The rows below fall into families. The same turns and mirrors carry the whole set onto itself and the rows of a family onto each other. For each named row, which other rows are in its family? Write them in the order they are listed.
These 30 rows form 5 families of 6 rows each.
j_397: [ 54  -1  13  13 -28 -52  -7  -3  19  -2  13 -35 -12  -1  -6]
j_866: [-33  -3  14   4  12  -8  21  13 -11  14 -32 -14 -15  38  27]
j_179: [ 12  31 -47 -35  35  16 -32 -23  29  13 -26   1 -13  19   0]
j_357: [-13  24 -12 -18  37  14 -10  -6  -3  51 -33 -11   4  25   7]
j_550: [-26  -3  -7   5  50 -19  21  -6 -20  17 -18  -1 -43  -6  22]
j_282: [ 19   0 -33  -5 -48 -49 -21  23  20 -10  27 -15 -17 -10  -5]
j_791: [ 22  -8 -20  -3 -23 -50  -3  -8  29 -38  22 -17 -21 -30  15]
j_580: [ 14  -6  17  22   2 -42  31   8  -7   8   2 -30 -57   1   9]
j_531: [-31   9   7  -8  18 -17  23  19  -9  22  -6   6 -28  45  29]
j_173: [ 35  27 -39 -43  23  20 -29   3  24  36 -14 -22  -5  -6 -22]
j_56: [-16 -10 -28 -35  58  16 -14   3   1   5 -38  14  -7   0   1]
j_860: [-17  28  -6 -22  52 -12   4  -5  -9   7 -31   8  -5  37  27]
j_453: [ 13 -23  27  11 -15 -32  29   8  19 -22 -21   7 -33  16   9]
j_783: [ 23   9 -32 -42  44  -2 -24  -1  11  21 -26  -2  15  34 -26]
j_768: [ 34  13 -53 -35 -15 -10 -37   6  43  -7   2  -4 -13  11 -33]
j_649: [-18   5 -17 -30  50  -9 -27  -9  -2  53 -12  -7   5  21   4]
j_581: [ 34   6 -11  16 -22 -44  -9 -20  25 -37  -1  -5  -8 -33  18]
j_226: [ -7  19  -9 -17  46  27   0  -6  -4  18 -38 -14 -33  22  36]
j_689: [ -8 -36  19  11 -15 -42  20   2  12 -26 -16 -12 -22   6  20]
j_97: [  4 -25  16  17 -26 -55  -6   3  -5   7   8 -21 -19 -20  26]
j_814: [ 14  18 -42 -45  12  22 -41  32  19 -14 -13  -2  12  13  -4]
j_904: [ 42  18 -57 -27   0  -7 -29  38  10   6  16 -29  -2  10 -29]
j_322: [ 43  25 -50 -32 -10 -10 -24  13  33 -11  22 -25 -26 -28  -8]
j_175: [ 30 -25  21  22   6 -48   3  10  12 -21  -9 -14 -21 -36  14]
j_430: [ 29  -2 -37 -39  28  18 -44  19   8  20 -13 -41 -12  -4 -26]
j_772: [ -5  -3  26   4  27 -18  26  28  -8 -20 -29  -7 -39  13  32]
j_622: [ -3 -28  31   7  17  -7  12   4 -16  18 -30 -26 -35  -1  38]
j_293: [ 35  31 -52 -13 -11  -4 -33  17  10 -24  13 -40 -19 -28   5]
j_106: [ 40  31 -27 -18 -25 -22 -44  10  27 -14  19 -21  24   8   3]
j_419: [ 39  14 -36  13  -9 -49 -22  18   9 -10  32 -26  -2 -36   6]

The rest of the family of j_226: j_179, j_282, j_768, j_97, j_622
The rest of the family of j_531: j_453, j_649, j_581, j_430, j_293
The rest of the family of j_56: j_397, j_550, j_580, j_814, j_106

The rows below fall into families. The same turns and mirrors carry the whole set onto itself and the rows of a family onto each other. For each named row, which other rows are in its family? Write them in the order they are listed.
These 16 rows form 4 families of 4 rows each.
j_810: [-40  22 -33 -11  12 -20   8   7  26  12  12  26 -20  13  45  24 -27  11
 -33  -6 -30  -2]
j_384: [ 21  22 -14 -33  -1  15  -2  48 -17 -21 -47 -22   2  -8 -27  -5   7  17
  -3   8  40  34]
j_366: [ 17 -27  -7   7  35 -31 -27  16 -14  20 -27 -41 -27   6   5  30   3  13
  33  -2  -7   9]
j_604: [-16  18   7  -6 -14  61  -2   7 -11   7  21  40   3  21  -1  -6 -41 -14
 -33  24  22 -18]
j_720: [ -9  -5 -30 -13   3 -18  16 -40  14  18  29 -15 -14  20  46   7  -6   2
 -35   9 -24 -17]
j_937: [-12  17  12 -11  -1  27  25 -16   0 -11  -2  53  11  28  -2  -6 -36  -5
 -35   6  25 -36]
j_389: [  2  20  -5 -35 -26  52  23  -9   1  -6  31   5  12  12  -1 -15  -9   7
 -42  36  25 -16]
j_317: [ 29   7  24 -23  10  19   6  21 -20 -25 -42   3   9   7 -46  -5  -3  21
  16  11  47  -8]
j_675: [  2  -6   9 -24  27 -44 -25  -1   7  28 -13 -40 -43   0  -3   1  17  28
   8   1 -32  17]
j_703: [-26  -6  -9   1   8 -31  -4 -13   2  -6  26  30 -27  16  43   3 -22 -18
   1 -17 -35 -26]
j_782: [ 13 -18   4  -9  22 -40 -21  27 -16 -21 -15 -21 -30  -4   0   5  11   8
  52 -17 -12   2]
j_440: [-14 -19 -33  15   2  -1  -7  -8 -10  11  36   0 -19  17  56  20 -19 -24
  -6   0 -21 -16]
j_819: [-12  23 -20 -30  -2  36  28   8   6  -5 -24  33  22  14   3  14 -21  11
 -63  15  29   0]
j_377: [ 12  20  33 -48  -1  24 -20  28  -6   1 -11 -18 -16  -8 -51 -20  14  33
   2  28  15  17]
j_808: [ -7  20 -26 -15  12 -40 -21  49   7  -1  -8 -29 -43  -9  14   3  -2  16
  26 -16 -20  30]
j_597: [ 16  10  33 -10  20  32 -24  30 -14  18 -42  -4  -6  10 -52   4 -16  23
   5  21  36   7]

The rest of the family of j_675: j_720, j_389, j_377
The rest of the family of j_317: j_937, j_703, j_782
The rest of the family of j_819: j_810, j_384, j_808

The rows below fall into families. The same turns and mirrors carry the whole set onto itself and the rows of a family onto each other. For each named row, which other rows are in its family? Write them in the order they are listed.
These 27 rows form 9 families of 3 rows each.
j_665: [-29 -22 -25  -5 -28 -35 -17   7]
j_732: [ 22 -60  -6   5   1  40 -19 -26]
j_638: [ 12 -50 -17  10  13  47 -17 -25]
j_747: [-38 -33 -25   5 -33 -29 -16   0]
j_482: [ 27  27  16  -3  -7  14 -15  -9]
j_633: [ 14 -61 -18   7  -7  37 -11 -39]
j_135: [ 37 -47   9   1  -3  37   4  -8]
j_851: [-38 -22 -32   1 -24 -31   0  -9]
j_670: [ 19  32  11  -2   0  11   4 -19]
j_936: [ 22 -57  -4  10   9  39 -16 -29]
j_292: [-45 -29 -29  15 -26 -16 -17  -7]
j_200: [-28 -60 -13  -9 -12 -25 -18  -3]
j_773: [  1  19  31   2 -24 -15  -5  -2]
j_908: [ 17  19   6   9 -26  -8  13  14]
j_152: [ 5 33  4 13 -1 13  5  0]
j_621: [17 21 -1 23 -2 -4 26 -5]
j_72: [ 18 -49 -10  14  25  21 -11 -42]
j_690: [-36 -33 -15  28 -32 -23  -6 -28]
j_960: [-24 -35 -26  -3 -13 -29 -34 -27]
j_833: [ 43 -45 -25  -1   3  30   3 -14]
j_155: [ 36 -45  -4  -7  23  23 -22 -17]
j_570: [12 33 11  7  0  1  6 -1]
j_349: [19 31 12  4 -5  3  1 -1]
j_29: [ 13  28   9  15 -38  -1  -1 -17]
j_73: [-28 -47  -6  12 -38 -21 -33 -19]
j_280: [ 19 -67 -18   2 -16  34 -19 -18]
j_825: [-40 -38 -24  13 -31 -26 -10  -5]

The rest of the family of j_638: j_292, j_152
The rest of the family of j_349: j_732, j_747
The rest of the family of j_155: j_908, j_73
The rest of the family of j_29: j_960, j_833
The rest of the family of j_773: j_135, j_200
The rest of the family of j_936: j_570, j_825

